In the rows, zero is written as 128.
Each path below is one point turned by a fixed rotation once a step. After each direction that follows a path, write how fast that rotation turns it, in degrees each step (0 if it stays still).
Each turn is a multiple of 5 degrees from 10 to 175, or 0.
Each row of a path follows its step; steps can be skipped.
path 1
step 1: [130 117 129 129 118 123 119 130 129 116 138 134 133 128 124 127 129 137
 126 132 117 131 127 123 127 125 132 121 124 129 127 135 135 134 114 129
 118 123 132 125 114 132 127 135 133 132 131 126 138 115 137 131 128 140
 121]
step 2: [125 126 125 127 141 132 124 123 137 120 139 122 128 133 129 129 138 140
 112 129 138 118 121 138 122 128 131 126 124 132 131 129 122 136 132 120
 120 133 137 131 130 130 133 125 134 128 119 120 138 127 129 134 135 133
 122]
step 3: [133 117 133 120 132 130 123 127 131 134 129 134 120 123 108 138 139 121
 126 131 125 131 126 129 123 128 135 131 132 126 126 127 132 134 126 133
 124 122 134 119 130 138 121 139 132 129 117 131 130 119 128 127 136 129
 111]
step 6: [132 125 123 126 124 119 128 137 124 127 123 140 118 132 122 135 127 124
 126 127 131 137 131 116 112 132 123 125 138 126 129 130 137 130 133 133
 116 124 127 120 124 141 126 128 128 126 147 127 134 127 128 129 128 138
 125]
step 7: [137 139 122 130 136 137 122 129 135 121 128 140 129 141 137 120 136 132
 116 132 131 131 118 128 122 133 114 130 132 125 136 129 123 128 129 118
 125 131 132 132 124 120 126 129 115 122 137 131 124 123 127 129 131 135
 127]
step 11: [123 126 126 123 130 122 133 129 118 137 122 122 128 134 128 128 131 117
 132 127 128 127 129 133 128 120 128 124 136 125 137 124 139 124 128 126
 126 122 134 113 124 140 134 141 131 137 128 136 138 127 129 135 131 130
 109]
step 18: [123 132 126 130 139 135 128 118 120 142 122 132 126 131 127 126 124 115
 113 121 133 122 123 132 132 122 122 137 123 121 131 130 136 132 125 126
 115 129 138 136 136 130 129 130 124 138 127 127 125 126 140 133 137 127
 123]
step 19: [120 127 129 126 138 117 126 123 122 135 128 140 119 125 134 131 131 121
 134 133 126 128 130 129 127 119 133 130 121 133 131 130 132 117 121 133
 121 116 131 124 117 131 130 143 131 127 140 127 129 110 131 132 127 132
 130]
Speeds:
[127 126 126 128 130 128 128 127 127 128 124 132 124 128 126 130 130 129
 129 129 128 128 128 129 125 128 126 131 125 126 125 129 127 127 127 126
 129 125 127 129 127 128 129 124 127 129 127 125 128 127 129 131 130 130
 129] : 25
[132 129 129 129 127 127 128 128 129 128 130 129 130 129 127 128 125 127
 129 128 130 127 131 129 126 129 128 129 126 129 129 127 131 127 130 125
 127 123 127 126 126 128 131 127 130 131 130 129 129 129 133 127 126 128
 126] : 145
[128 127 129 130 131 126 127 130 129 125 128 130 130 129 127 128 125 129
 128 128 131 130 128 126 129 126 127 127 127 129 130 130 128 127 127 127
 128 130 123 129 130 132 128 130 125 127 130 127 125 125 128 131 127 128
 129] : 55
path 2
step 0: [133 128 139 137 130 131 133 130 142 123 136 132 132 117 129 127 119 128
 124 130 124 142 134 135 134 118 126 123 124 121 126 121 120 119 128 121
 121 128 130 132 129 116 118 131 135 131 129 136 135 134 133 128 131 127
 129]
step 1: [131 124 133 132 140 124 130 125 135 131 125 127 122 128 129 135 120 119
 120 133 117 128 132 131 128 124 121 132 138 124 130 122 130 124 131 112
 136 117 132 139 130 122 127 118 130 133 133 132 127 117 132 136 130 132
 140]
step 2: [130 126 132 138 127 120 131 124 134 143 122 127 119 113 130 136 133 117
 126 121 132 128 130 126 128 126 114 137 136 121 134 124 127 127 140 130
 139 125 132 128 132 132 131 124 134 135 129 125 126 129 119 122 131 127
 120]
step 5: [124 130 132 128 126 126 127 117 136 140 134 135 123 115 130 133 121 118
 126 129 130 134 126 128 121 128 122 130 116 125 132 139 133 132 123 117
 126 127 131 128 121 129 132 138 140 130 123 128 131 118 135 128 125 115
 127]
step 6: [129 126 126 140 132 124 131 114 130 127 136 131 118 124 129 126 123 126
 135 133 127 124 123 128 121 136 115 126 121 120 124 134 135 117 124 133
 127 119 124 128 132 129 120 120 137 118 118 136 134 122 128 126 135 131
 132]
step 13: [132 129 130 128 134 125 129 123 141 130 126 128 128 125 135 136 118 121
 131 127 120 137 131 131 119 126 119 139 128 129 132 116 137 125 128 125
 122 130 122 143 122 130 125 131 139 128 119 139 127 120 125 134 137 123
 129]
step 16: [134 140 124 126 135 119 127 111 146 125 130 124 127 124 122 120 129 119
 134 134 130 125 123 131 133 132 127 130 125 127 120 129 129 132 123 124
 121 119 129 131 124 127 131 121 127 130 129 136 136 127 125 116 139 122
 130]
step 20: [121 123 131 123 128 117 129 131 141 135 132 130 138 128 125 135 113 116
 125 133 133 136 127 123 136 119 122 137 122 116 128 114 132 120 131 121
 128 120 129 131 131 125 124 126 126 131 127 127 128 135 129 125 131 136
 124]
Speeds:
[132 129 128 130 126 129 128 127 128 129 131 126 124 130 129 128 130 126
 124 128 128 129 128 126 128 127 128 127 128 125 128 129 126 128 129 131
 127 128 127 127 128 127 127 131 124 129 127 131 131 128 126 128 130 131
 125] : 175
[130 128 127 127 130 126 125 127 128 129 126 128 131 131 129 128 127 130
 126 127 123 128 128 128 126 132 127 129 127 128 130 129 128 128 126 128
 128 126 125 128 132 129 128 127 125 127 126 131 130 127 128 127 128 127
 132] : 145
[125 127 126 128 126 125 129 129 127 129 127 130 130 129 128 130 130 127
 125 130 127 126 128 126 127 126 130 130 127 126 127 129 129 130 126 129
 130 127 128 129 129 126 128 131 130 134 129 127 126 125 129 127 129 129
 129] : 115
[126 128 129 125 129 124 129 127 132 129 129 128 126 128 127 130 127 126
 129 129 130 129 127 125 126 129 125 127 130 131 127 128 130 126 128 131
 127 127 127 128 126 132 128 128 125 130 129 127 128 127 127 127 127 126
 128] : 100
path 3
step 3: [127 131 135 135 127 124 137 130 136 120 129 128 130 144 129 137 130 147
 130 124 133 113 123 128 131 131 123 128 126 115 129 112 122 123 130 132
 117 124 121 121 124 130 126 127 140 124 134 126 129 123 134 125 124 125
 122]
step 7: [128 129 131 134 130 126 126 138 131 124 135 130 130 120 140 125 138 133
 142 134 132 125 113 135 130 131 131 122 132 120 128 131 136 117 123 134
 123 124 122 139 127 135 125 137 131 120 138 117 132 119 124 127 137 142
 132]
step 8: [140 125 132 141 118 136 133 128 123 132 121 134 126 136 140 135 125 139
 137 131 133 128 114 128 129 123 120 136 123 129 122 129 131 138 134 121
 126 131 130 116 125 127 131 136 136 121 141 132 137 127 121 131 126 133
 135]
step 11: [123 130 127 136 111 137 139 116 132 126 126 125 129 138 137 128 132 136
 126 124 122 115 121 123 136 132 114 119 134 125 122 127 120 120 137 126
 132 130 127 138 125 128 128 134 136 117 132 133 130 123 127 126 133 130
 119]
step 14: [132 130 128 134 123 128 134 135 129 127 128 131 129 139 129 118 136 139
 129 124 128 141 121 120 133 122 125 137 127 115 116 127 130 126 128 126
 132 119 129 126 127 116 130 135 147 121 135 127 142 127 125 132 139 128
 126]
step 15: [136 127 127 133 123 126 131 146 137 125 133 121 126 128 130 136 131 125
 139 131 126 124 116 129 124 134 117 140 134 130 120 133 130 112 134 125
 121 121 126 126 123 134 133 123 130 119 139 118 122 120 134 119 132 124
 132]
step 16: [130 125 127 140 125 120 139 130 122 135 127 129 128 122 134 125 139 135
 141 129 134 113 115 117 135 119 125 134 129 119 133 122 137 129 135 128
 130 124 135 128 121 128 129 138 142 122 126 126 129 133 131 134 116 131
 126]
step 22: [123 123 136 136 124 125 136 134 124 125 137 135 131 131 127 132 139 138
 128 131 128 120 116 126 138 123 131 129 133 121 121 126 137 129 119 130
 131 119 134 142 127 132 130 140 132 122 138 118 131 123 136 132 139 140
 133]
Speeds:
[127 129 126 130 128 130 126 130 127 127 128 126 130 125 128 126 131 128
 127 128 129 127 130 128 129 126 128 131 133 127 128 127 128 130 129 126
 127 126 128 128 123 128 129 126 127 130 130 131 130 126 129 127 128 125
 126] : 20
[124 129 127 128 128 130 132 127 127 130 124 127 126 129 130 123 129 127
 126 129 129 127 127 127 126 129 128 128 125 130 131 126 129 126 130 128
 131 128 127 128 127 128 128 130 132 129 128 128 129 128 126 129 128 126
 127] : 145
[129 126 128 126 126 125 126 131 127 128 128 127 131 128 129 127 131 128
 126 128 129 129 128 127 128 127 130 129 127 130 125 129 128 127 129 129
 130 128 125 127 127 126 126 129 129 129 132 124 125 132 128 131 131 129
 128] : 45
[127 129 127 128 129 126 127 131 128 126 131 131 128 129 125 126 129 125
 126 130 127 131 128 131 129 130 130 128 127 128 130 131 128 125 128 127
 129 128 129 129 128 132 130 131 126 128 130 126 131 127 128 126 129 127
 131] : 140
[129 126 128 132 125 126 125 127 126 131 128 127 130 129 126 126 130 128
 129 127 126 127 129 131 124 126 125 126 126 129 129 128 131 129 130 127
 128 128 127 129 128 129 127 128 127 128 127 128 131 127 130 130 126 132
 128] : 130
path 4
step 2: [141 139 127 122 126 134 122 121 125 121 128 133 111 126 132 126 134 133
 133 132 126 130 136 123 126 132 132 136 127 124 121 130 121 120 123 123
 129 119 143 128 134 115 124 120 133 133 136 132 128 139 114 135 133 132
 125]
step 6: [117 122 127 128 131 124 119 136 137 118 130 127 124 134 133 119 120 123
 129 117 130 136 130 121 144 128 126 113 123 127 122 131 141 124 124 122
 131 133 142 119 129 116 136 128 121 125 129 122 125 132 131 124 135 135
 126]
step 8: [131 128 132 126 126 130 124 139 138 122 141 125 116 122 127 118 132 126
 127 120 125 125 128 136 129 127 120 132 132 124 142 130 125 128 116 134
 138 122 139 129 120 135 124 134 127 129 137 129 114 126 115 136 134 132
 118]
step 13: [130 128 134 129 134 124 131 133 123 121 135 124 126 128 131 118 139 134
 124 115 124 129 128 134 135 133 132 131 124 125 127 120 124 121 125 121
 122 124 140 144 138 116 124 117 129 133 130 126 137 118 114 141 136 133
 127]
step 16: [123 130 127 132 123 124 120 134 120 123 136 132 122 131 126 116 114 144
 128 123 142 131 133 141 117 123 124 117 136 124 129 132 128 126 120 120
 128 122 133 131 129 134 141 129 126 126 120 132 127 119 122 128 122 132
 130]
step 17: [132 111 123 114 129 128 118 135 129 117 131 137 120 127 129 132 123 122
 128 120 142 123 134 134 134 131 129 128 125 133 125 133 129 129 124 130
 131 138 135 122 122 123 131 124 120 122 130 136 120 124 115 122 125 140
 120]
step 18: [132 124 134 135 124 125 121 137 130 127 133 128 132 121 134 121 136 123
 129 122 130 131 121 129 136 132 122 112 121 123 123 138 136 134 121 121
 134 134 124 131 130 111 139 132 124 119 139 126 126 131 113 132 138 130
 138]
step 23: [138 127 128 124 130 121 121 127 120 129 133 125 131 124 126 126 126 142
 124 116 126 127 131 123 140 136 130 118 119 133 123 128 127 127 114 119
 141 130 145 118 136 125 132 139 132 132 126 132 121 141 128 129 128 131
 124]
Speeds:
[127 129 123 130 128 127 127 129 130 128 129 127 128 131 130 124 130 130
 127 127 127 127 129 124 125 127 126 128 127 129 130 129 126 131 126 126
 127 130 127 125 131 126 129 127 129 128 128 129 131 130 127 131 130 127
 131] : 155
[130 131 129 127 127 132 130 131 129 126 130 127 127 129 126 130 131 129
 128 128 127 127 125 130 129 128 123 130 130 125 130 125 126 129 131 128
 127 128 127 129 130 128 127 127 127 130 128 127 127 132 129 128 128 128
 128] : 65
[127 125 130 129 130 129 126 129 127 129 126 126 125 128 127 127 127 124
 132 126 129 126 127 128 128 126 127 128 129 125 128 129 126 132 130 130
 128 126 127 125 126 128 129 131 130 126 129 130 128 127 126 126 131 127
 130] : 35
path 5
step 1: [133 122 132 138 116 133 126 128 134 133 128 120 126 125 119 123 134 129
 128 116 125 130 134 135 127 118 126 130 115 117 127 114 135 119 116 131
 129 124 129 142 137 131 130 135 140 125 127 125 130 132 128 132 133 133
 128]
step 4: [130 122 125 127 137 128 128 131 130 128 129 123 125 133 128 122 132 136
 137 136 120 115 133 129 123 138 145 122 134 131 120 129 118 132 134 126
 132 134 128 127 137 140 117 125 130 135 141 132 123 125 129 123 133 117
 129]
step 9: [126 129 136 121 137 125 120 136 135 123 132 120 132 132 129 119 133 134
 127 121 129 121 137 132 134 124 129 134 123 142 128 132 126 137 120 136
 143 120 118 135 125 131 128 121 136 133 123 121 126 124 122 122 134 119
 135]
step 15: [138 118 128 131 135 127 132 124 134 132 133 139 125 130 126 116 134 119
 132 141 125 129 143 123 119 127 126 127 131 129 134 126 113 122 123 129
 139 128 134 126 118 129 128 136 134 130 137 128 134 120 119 133 120 133
 128]
step 17: [136 128 142 122 129 127 124 134 130 119 128 122 123 138 114 136 134 124
 120 131 129 125 123 116 128 125 128 128 129 121 131 129 133 125 129 122
 133 131 133 128 135 149 121 122 125 134 134 121 126 132 128 123 139 134
 132]
step 19: [136 127 137 119 115 141 129 142 130 133 117 132 135 126 129 121 141 125
 138 130 137 132 137 131 123 130 127 126 115 132 127 134 116 123 123 131
 123 127 124 128 125 126 125 119 123 131 134 124 125 122 130 132 123 117
 132]
step 20: [135 123 119 132 135 133 138 120 127 133 140 131 115 125 138 124 135 138
 124 126 123 136 138 119 132 123 136 134 112 138 127 130 123 130 129 133
 119 120 128 125 121 126 127 127 136 134 130 124 119 132 128 124 128 125
 127]
step 22: [130 128 128 123 128 123 130 124 143 124 120 127 136 130 124 122 123 134
 125 124 116 131 124 123 136 120 133 122 133 124 126 125 136 125 117 123
 132 125 128 138 134 134 127 133 138 114 125 130 118 141 129 118 140 119
 129]
Speeds:
[132 127 130 126 126 128 129 128 128 126 128 129 132 131 125 130 127 128
 125 130 126 132 129 127 126 128 128 127 126 125 130 128 129 126 128 131
 128 129 128 128 127 129 129 131 128 129 128 126 127 126 131 131 128 127
 129] : 155
[128 124 126 129 127 128 127 130 127 127 127 127 127 126 125 129 124 127
 127 129 128 128 124 129 128 129 131 129 125 131 125 128 124 126 130 127
 128 128 129 129 129 128 131 128 127 128 130 130 129 130 130 129 127 128
 131] : 170
[128 131 131 129 129 126 127 127 129 128 129 126 127 130 127 130 128 127
 128 127 125 126 127 132 126 127 128 126 128 126 126 129 128 130 128 131
 129 126 128 131 128 129 128 129 127 132 126 129 127 132 131 124 126 129
 129] : 85
[124 130 129 129 125 130 128 131 128 129 126 127 125 127 128 130 130 130
 125 129 127 127 126 127 126 128 125 126 127 127 128 129 128 126 129 130
 124 127 127 128 131 128 127 129 128 127 128 126 127 129 124 130 125 129
 129] : 60
[126 126 128 130 129 126 129 128 126 128 127 125 130 131 130 129 125 128
 131 131 129 129 126 130 132 126 126 126 127 127 129 128 127 127 128 130
 128 124 128 126 126 130 129 125 130 127 127 129 129 127 125 128 129 127
 127] : 25
path 6
step 2: [139 130 132 120 125 130 135 125 136 123 124 126 137 123 123 139 125 136
 123 119 120 121 126 127 132 131 130 137 126 117 129 132 123 118 134 132
 132 136 123 126 117 130 129 128 135 134 129 119 122 125 133 137 144 132
 115]
step 3: [138 120 115 119 132 116 131 136 140 130 125 132 142 118 117 136 130 123
 129 120 130 127 124 128 125 133 126 125 123 126 129 124 113 123 126 123
 123 139 127 126 124 133 136 130 126 130 123 127 120 121 128 125 136 131
 130]
step 4: [132 128 125 116 132 125 131 125 123 120 131 128 137 116 123 128 129 122
 131 114 142 122 122 135 127 132 126 132 131 134 129 119 119 133 124 124
 134 131 129 125 127 120 132 144 129 132 127 127 129 131 121 122 119 140
 142]
step 5: [134 141 124 121 142 126 133 116 122 131 127 124 134 126 139 125 125 134
 131 125 131 129 120 115 131 133 127 142 126 132 122 135 129 132 128 128
 133 125 118 118 116 119 128 145 132 129 128 126 132 127 130 127 127 132
 134]
step 7: [127 133 140 119 123 129 129 129 131 125 135 120 132 129 129 125 130 126
 133 127 126 122 121 137 135 127 126 135 128 120 116 121 128 133 130 127
 126 137 138 126 127 129 145 128 135 131 108 135 116 127 127 127 125 131
 118]
step 16: [122 126 138 121 137 119 131 124 145 135 126 128 138 128 118 126 127 131
 129 120 124 120 128 133 122 139 132 129 139 124 119 117 123 129 125 122
 134 137 130 125 132 127 135 136 135 125 117 131 122 128 123 120 121 130
 124]
step 17: [120 142 121 130 133 119 132 116 135 128 121 130 141 120 130 124 128 125
 131 115 133 131 126 124 125 136 124 128 137 129 128 131 127 133 136 127
 123 133 141 119 132 123 124 140 130 130 116 133 135 135 135 122 126 132
 126]
step 18: [134 136 121 132 119 119 127 123 129 138 125 124 136 122 149 120 125 124
 134 131 134 124 133 127 137 144 121 135 121 132 133 129 128 135 118 128
 123 120 129 119 132 128 127 136 129 127 127 138 134 130 130 123 128 133
 125]
Speeds:
[125 126 130 124 126 127 129 128 129 126 133 127 128 130 131 127 127 131
 128 127 126 127 131 128 126 127 130 128 129 127 128 129 128 127 128 127
 132 126 129 125 127 128 127 131 128 128 128 126 127 128 125 131 127 128
 128] : 125
[129 130 128 127 128 126 131 125 130 126 128 126 128 132 125 126 127 128
 126 132 128 126 130 128 129 127 129 129 126 129 128 127 128 128 129 129
 129 130 129 130 126 131 128 126 131 128 129 126 125 130 128 125 130 125
 129] : 80
[125 129 130 129 129 127 130 127 127 130 127 128 127 128 132 125 126 130
 126 128 127 132 128 129 128 129 127 129 130 127 129 126 127 130 128 127
 126 130 127 127 125 128 131 130 127 129 125 131 127 128 127 125 125 127
 129] : 35
[126 127 129 130 128 128 131 130 129 131 127 125 129 129 124 130 127 128
 130 126 124 129 126 131 128 127 127 129 125 128 127 131 128 129 127 128
 131 131 128 129 128 129 126 129 127 130 126 127 126 128 128 129 126 126
 125] : 80
path 7
step 2: [130 137 118 135 126 135 113 121 129 130 141 131 127 133 126 128 121 122
 117 123 118 135 124 132 121 130 127 130 121 138 126 126 137 128 138 116
 124 113 125 135 126 121 123 127 130 133 138 128 132 135 120 123 132 132
 127]
step 4: [140 137 123 121 130 135 127 140 117 141 134 131 132 133 121 135 135 133
 117 121 118 142 130 131 122 132 122 134 124 134 130 121 128 125 135 121
 127 130 117 128 126 127 120 134 127 119 129 127 134 126 123 126 124 120
 126]
step 5: [137 137 123 124 126 127 125 123 125 127 126 117 110 131 119 124 130 123
 139 131 133 138 134 125 123 125 122 137 121 132 118 121 135 131 133 122
 129 122 125 126 134 115 125 137 123 124 124 133 131 128 134 119 127 124
 116]
step 7: [133 127 126 115 134 126 120 127 132 120 131 125 124 133 119 133 131 123
 134 133 119 133 123 131 138 126 114 128 135 124 129 134 137 129 137 125
 115 126 124 135 129 113 121 136 130 115 128 131 137 121 127 120 130 130
 130]
step 9: [134 120 122 129 127 135 134 128 130 134 135 127 141 129 127 130 126 118
 133 129 123 126 117 131 136 133 129 134 139 126 123 133 132 139 140 113
 132 128 117 123 134 121 126 136 129 123 120 121 134 115 121 128 127 134
 130]
step 13: [130 132 125 127 130 132 129 117 126 133 126 126 138 124 124 137 119 126
 132 127 120 135 125 130 127 127 129 121 112 122 128 132 133 123 138 134
 114 128 142 137 121 118 131 130 134 135 122 117 133 133 120 122 116 128
 126]
step 14: [129 120 120 123 125 133 130 122 119 132 122 125 133 131 124 130 120 132
 135 126 126 120 132 124 120 137 129 129 127 131 128 133 145 118 128 116
 122 119 127 126 129 129 133 135 150 119 134 117 129 127 132 128 125 125
 133]
step 20: [124 136 125 125 128 119 122 118 128 136 125 141 137 131 116 110 130 126
 123 131 128 127 121 128 129 126 127 131 127 139 125 122 135 121 137 122
 131 116 129 124 123 118 125 134 131 123 118 124 131 118 117 127 127 130
 131]
Speeds:
[130 128 127 128 128 127 128 129 130 126 125 127 126 128 125 127 128 128
 128 129 129 124 130 126 127 129 127 128 129 126 129 128 128 128 129 128
 128 128 126 126 132 128 131 129 130 129 130 127 131 129 134 125 130 129
 128] : 160
[126 125 130 132 129 128 129 128 126 131 129 127 127 124 127 128 125 126
 129 128 127 126 125 128 129 126 128 130 128 129 128 128 128 130 131 128
 128 129 126 130 128 128 130 128 124 132 126 127 131 131 127 127 130 129
 129] : 110
[127 134 130 130 128 125 128 125 129 127 125 126 129 127 129 126 128 129
 129 129 131 128 127 129 129 128 129 126 125 126 129 127 124 128 130 128
 129 129 128 130 125 127 129 128 129 129 124 128 127 127 130 127 127 126
 127] : 145
[129 128 130 127 125 128 129 127 126 132 130 129 129 128 128 127 129 127
 127 128 127 125 129 127 125 128 131 129 126 128 128 129 125 128 127 128
 130 128 124 124 130 126 127 132 130 127 125 128 131 128 128 131 127 126
 128] : 65
